Each row is where one point has got to under a steady rotation. How many steps took it there?
The counts run from 0 to 532.
[-33 -29  16  -8 -25  45  24  -8  15  43  -9 -17 -40   9 -14 -10  66  -1
  -5  19  16  13 -22  -9 -10 -15 -21 -39  20 -11  -6 -37   4  30 -13   3
  13  -8  40  24  18 -42] -> 171
[ 11  25   6 -17  39  44 -20 -30   2  17   7  55  33 -35  25 -39 -14 -20
  -7 -20 -10 -35 -29  11  18  28  24  35  35 -36 -19  30 -19  18 -17   6
  14 -16  -3 -28 -38 -11] -> 440
[  3 -18 -47   6  47  18  14  -4  10  35   4  15 -12 -20   6  12  20 -10
 -19 -23  22  19 -58   1  18 -58  -5   8  40 -42   1 -29 -44  24   2 -13
  -1  35 -24  -7  28   5] -> 319
[ 14 -43  17 -39   6 -21 -19   9   9  30  25  -7  13 -10   5  -4   6 -42
  -1   3  -5 -43  67  16 -21  15 -12 -10  14  -7 -20  37  26  27   6  54
   2 -36  27 -38 -18   4] -> 418
[ 11 -11  62 -53  36  18 -11 -22  13  34   9   4  14 -20  13 -24 -36 -11
  11  16  -6 -39  28  21  -2  -4   3 -12  27 -19  -7  68   6   5  -6  10
  11 -18   8 -37 -31  -3] -> 135
[ 13  20 -63   6  13 -12  -4  47  -3  15   8   6  -9 -11  -7  20  41  23
 -32 -70  20  10 -32 -14   9 -16  21 -41 -13   4 -31 -33   3  12  15  38
 -19   2  26  -2   4  16] -> 388
[-25  -5   3   0 -41  29   7  35  11  22 -38 -14   4  -5   4   4  -3  10
  13  25  37  49   1 -15  22  10 -36  25 -14  -4  12 -59 -12  10  -7  18
  41   3  28  15  41 -19] -> 304
[  9  16 -34  41 -23  31   6 -23 -11  -1 -23  26 -10  -9 -70  -1 -12  19
  19  10  18  51 -49 -15  14 -25  25  26  -1  -2   0 -28 -37   1   4 -45
   1  38 -13  14   9  14] -> 463
[ 12  32 -16  48 -13  -9 -14   4 -13  20  10  33  65 -18 -28  22   9  11
   9 -16  12  24  20  14  19  32  -6  46  -1  -3  12 -32 -35  13 -11  37
  17  20  51  -3  -6  -8] -> 302
[-40 -18  26 -51  -6  39   4 -27  26  17   7  18 -36 -56  23  15 -11  -9
  -3  35  18 -33 -34 -21  -7 -11 -46  50  11 -34 -19   9  10  11  13 -11
  14  25  -4  -2  -6 -35] -> 316
[ 43 -28 -37 -11  32 -13 -10  24 -20  27   6  -8  48  30 -31   0  -3   3
  -1 -48  16  25  46  24   5 -27  14  -8   9  -5   4   6 -22  41   4  41
  18 -13  13 -40  19  53] -> 420
[-19  -3 -17  10 -30 -25  28  60  -7 -26 -59 -48  11  26  27  -3 -38   1
 -15  -8   1  54  10  14  19  -6 -10  26  -6   4   2 -20  -4 -10   4  16
  31   5 -17  24  45   1] -> 213
[ -8  16  15  -7  21  49 -10  22  22   5 -26   3  11   5  10 -12 -30  22
  -1  13  24  39 -26 -24  67 -27 -32  21   2 -11  44 -22 -41 -17 -28 -18
  28  28  -9  -2  23 -16] -> 5
[ 16  21 -32  34  34 -14 -16  15 -41  47   1  12  49  -1 -25 -11  15  19
  -5 -26  14  18   2  13  10   4  -7  -6  24 -17 -24 -12 -19  28  -3  55
  33   6  50 -21  18  24] -> 297
[  5 -21 -31  32   2 -42  29 -23 -35   0   6   1  27  12 -16  -2  31 -40
 -16 -29 -19 -12  12  36 -39  20  43  23  48 -15 -41   6   9  35   5  39
 -20 -32   8  16 -15  16] -> 51
[ 16   0  29 -44  13  14 -17 -31  13   9  37  16 -28 -21 -21  -1  10  -7
  17  -2  -9 -61  10  -6 -16 -29  31 -34   3   1 -18  56  19  -3  13  -5
 -32 -11  -8 -27 -55  12] -> 258
[  6  -6  54 -39 -18 -16 -11  -9  23  25  15  -5  51  -6   9  16 -15 -13
  41  18  23 -15  77   6 -29  17  -4  10  -8  18  30  32 -12  15 -10  22
  -3 -29  36 -29 -16  -5] -> 423
[-33  -4   2 -45   0  30  12  51  15  -8 -31 -16 -19   0  70 -11 -29  16
 -28 -29   2  11 -32  -2  37 -26   2 -14  11 -27  -4  12   8  -2   7 -22
  26   5 -38  22  26 -27] -> 224
[-15 -12   4  -4 -43 -26  34 -41  -4 -19 -28 -14  -2 -29 -23   3 -32 -43
  21  22 -15 -19  11  16 -56  25  12  56  -2   3 -32  43  20   0  21  -2
 -10   2 -35  -4 -32  24] -> 338
[ 12 -11   7 -33   6 -28 -23  17   1  10  70  22  -1 -18 -18  55  30 -19
  -3 -22   6 -41  39   8  -4 -13 -17 -21  -3   2 -12  28  26   6  17  37
 -29  18  24 -20 -38  -7] -> 109
[  8   1 -28  23  -4 -15  20 -24 -27 -29 -17   2  24  19 -42   5 -43 -10
   6 -14 -10  43 -12  21   0 -28  31  49  18  -2   8   7 -42   4  21 -31
 -18  20 -62   8  -1  41] -> 340
[  5 -13   1  -1  48  53   2  -4 -10  34 -35  21  22  10  15 -47  -2   4
 -13 -15  16  26 -37   4  47 -29  23 -29  43 -28   6 -17 -41  23 -23 -26
  23  10  -2 -26  26 -11] -> 442
[-14  40   4   0  31   7  15  19  -1   3  -7 -19   2  21  40 -28  10  39
 -39 -49   5  23 -65  -8  31 -44  37 -49  35  -5  15   0 -25  -2  -6   0
  -4  -9 -13  44  11 -11] -> 74
[  7  17  -9  40  15 -12  14 -25 -21 -38  24  27  -1  12 -52  22  -7 -42
 -23  20 -20  21 -23   9  31 -35 -17  55  18  -8 -22  16  -8 -22   3   0
 -28  35 -39  17 -38  20] -> 190
[ 29  11  16  11 -10 -30   0 -20  14  15  12  -1  24   6 -45  -1  16 -31
  19  12   5 -31  52  -6 -25  10  21 -26 -15  35   1  22  -1  -6  -3  45
 -22 -37  44 -35 -46  33] -> 269
[ 28 -22 -50 -19   9  43  -3  24  -8  -9 -13   9 -46  19 -30 -20  12  -9
 -22 -38  -1  11 -19 -11  43 -49  28 -35  -3  -2 -27   3   9  12  13 -18
 -15   2 -41 -23  -8  25] -> 255
[  9  15 -29   7  33  64 -19 -14 -39  23   0  37  -4 -20 -49 -14  17  26
 -15 -16   4  20 -68  -6  29 -14  14   5  26 -41 -38  -6  -9  28   4  -9
  12  23  -6   9  14   9] -> 164
[  5  46  -8  47   5 -44   3  19 -27   3  29  26  28  13   3   9  34   7
 -36 -56 -25  -6 -11  29  25   3  28 -45  27  -1 -34  -6   6  -2  -9  17
 -20   6  33  19 -13 -31] -> 78
[-23  20  36 -33 -20   5   7  22   7 -17 -45 -21   2  -2  52  11 -72  20
   9  15   2  25 -14   4  37 -31  -4  13  -4   0  30  24  -6 -33   2 -42
  15  25 -25  27  14 -26] -> 219
[  7 -10  -2  12  11  44 -12  16 -43  39 -12  30  30  26 -35  -5  37  17
 -16 -28   1  32  -4  28  32  -4  21 -33  34 -20 -24 -29  -4  53 -13  -8
  35  11  31  -2  37 -28] -> 447
[ 17   1  12  -2  -9 -19 -19   3   8  10  26  33  70  -8 -12  16 -16 -33
  22 -15  10 -11  71   9 -19  30  14  35  -6  20  30   5 -15  18 -14  33
  -9 -25  27 -25 -34   3] -> 424
[ -7  27  -9  25   1 -18  13  45 -39   6 -11  -6  13  33   1  -3  34  30
 -42 -54  -5  32 -11   9  31 -24  21 -58  22   3 -26 -18   9   9  -3  12
   5   9  25  29  24 -21] -> 79
[-21  -6  35   6   2 -13  19 -37  -9   9  60  21 -13   0 -34  41  50 -33
  -6   7 -14 -26  -4  11 -31   3 -22  14  45  -7 -30  20  21  15   3  30
 -24  -5  12  31 -42 -15] -> 477
[-16  29  39 -44 -27  12  -7   2  27  -9  -4   0 -49 -32  13  26 -26  22
  10  32  19 -19 -15 -40  22 -33 -25  -7 -37  20   0  14  12 -46  13 -30
  -6  36 -16   9 -25 -27] -> 97
[-35  34  62 -35 -25 -11  -2   8  16 -26 -20   9   4 -28  54  20 -55  -1
  -1  23  -8 -21  10  11  16  -9 -15  28  -5  -1  19  37   1 -38  -1 -31
   3  23 -20  23 -21 -53] -> 220
